In the data rows, zero lies at 4.5, halfway between 4 and 5.
Here are some numbered points:
[3 2 3 2 6 6 6 2 6 2 2 7 7 5 4 3] 0
[4 4 5 1 6 4 5 6 3 2 2 4 8 3 2 5] 1
[5 4 3 1 7 5 5 9 5 2 5 6 3 6 5 4] 2
[5 5 5 3 5 8 5 4 4 3 5 4 4 6 6 4] 3
[6 6 2 4 4 2 6 1 6 6 5 6 6 4 4 4] 4
[3 4 5 3 3 4 6 8 5 4 4 5 6 4 2 2] 5
[3 8 5 4 6 5 7 4 4 2 1 3 3 7 2 6] 6
[6 9 5 6 4 3 2 5 4 3 0 5 4 3 4 6] 7
[3 7 6 3 3 5 3 7 6 5 5 3 6 3 5 5] 8
[3 7 6 5 5 7 2 7 4 7 7 2 4 9 3 4] 9
[5 6 6 3 6 5 4 6 5 2 3 3 6 3 3 5] 10
[4 3 2 4 4 4 2 6 4 6 7 6 5 6 5 5] 11
[3 3 6 7 6 1 2 3 3 8 7 2 6 8 6 8] 12
[5 6 6 9 2 2 2 5 4 6 5 6 9 5 0 6] 13
[3 6 3 5 5 5 8 4 4 6 5 6 6 3 7 3] 14
[6 3 2 1 6 5 6 6 4 6 5 7 5 6 4 6] 15
[3 4 6 4 6 4 3 8 7 7 5 3 4 4 3 5] 16
[5 5 7 6 4 5 4 6 6 3 4 4 5 4 1 5] 17
[4 6 6 5 2 6 5 2 6 7 6 6 4 2 9 3] 18
[3 2 3 6 6 4 1 8 4 6 8 6 4 7 5 8] 19
[4 0 3 4 6 5 4 1 5 5 5 4 4 2 6 2] 20
[1 7 3 2 5 6 5 9 7 5 5 4 3 6 6 2] 21
[6 5 4 5 6 4 6 5 4 6 3 4 7 3 4 6] 22
[4 6 6 4 3 4 5 6 6 4 4 4 4 4 4 5] 23
[6 4 4 7 4 5 2 3 6 3 5 5 3 4 5 4] 24
[5 0 4 5 3 4 3 0 5 3 5 8 5 4 7 3] 25
[2 4 7 3 3 3 3 6 3 7 7 9 5 7 7 2] 26
[4 4 7 5 4 2 4 6 8 5 4 3 3 2 6 4] 27
[8 9 6 8 5 4 4 4 2 3 2 0 3 3 2 8] 28
[5 3 5 1 6 7 3 5 4 3 0 3 6 2 3 5] 29
[6 5 2 4 8 7 4 6 4 6 3 5 6 7 6 5] 30
[6 8 3 5 5 8 6 5 3 1 4 2 8 4 6 5] 31
[6 4 2 4 6 5 1 9 3 5 7 7 1 8 6 7] 32
[1 7 6 8 3 6 4 3 4 5 5 6 2 4 9 5] 33
[7 4 3 9 3 3 4 1 4 2 3 2 7 2 6 3] 34
[3 3 3 3 1 8 5 8 9 6 4 2 6 7 2 5] 35
New points follow, each followed by the number of its nearest point above by angle.
[5 4 5 3 5 2 5 5 7 6 5 4 4 4 3 5] 16
[4 3 6 3 4 3 4 5 4 4 5 6 4 5 5 4] 26
[5 6 3 9 3 3 2 4 6 6 5 5 3 7 4 2] 24
[6 5 8 5 2 3 5 5 4 2 1 6 2 2 5 4] 7
[6 7 4 5 5 5 4 5 2 5 3 3 3 4 2 6] 28
[6 2 2 3 5 6 4 7 2 4 3 7 1 6 3 5] 32
[5 4 4 5 4 4 5 0 4 5 4 3 5 3 6 5] 34
[5 4 5 8 3 5 6 0 4 5 3 3 5 2 6 4] 34
[5 5 1 1 7 6 3 5 4 7 5 7 4 9 3 6] 15
[3 6 5 5 4 4 5 3 6 4 4 1 6 5 4 5] 6
[4 5 5 4 4 5 5 4 5 6 7 4 4 5 5 4] 18
[2 4 4 4 4 3 1 3 6 7 6 8 1 7 6 4] 26
[6 2 3 5 5 4 3 6 3 5 4 5 3 7 3 7] 32
[5 5 4 7 5 6 7 7 2 5 6 3 4 8 6 4] 9
[2 4 9 3 4 4 5 3 4 7 4 5 5 2 5 3] 18
[4 5 5 4 2 4 3 5 5 3 5 6 3 5 3 5] 23
[6 4 5 6 5 4 7 5 6 6 6 4 3 5 8 5] 18
[5 4 5 5 4 4 4 5 7 3 6 3 4 5 5 3] 27
[4 6 4 6 4 3 4 6 7 5 5 6 5 6 5 1] 21
[7 3 1 4 4 5 2 4 1 5 5 5 2 6 2 5] 32
[6 4 2 6 6 4 4 1 2 5 4 4 4 2 7 6] 34
[6 6 6 5 4 5 5 3 6 5 3 3 5 5 5 5] 28
[4 6 7 4 4 1 4 7 8 4 4 1 4 3 5 6] 27
[4 2 2 0 8 7 4 6 5 2 5 5 3 4 3 2] 2
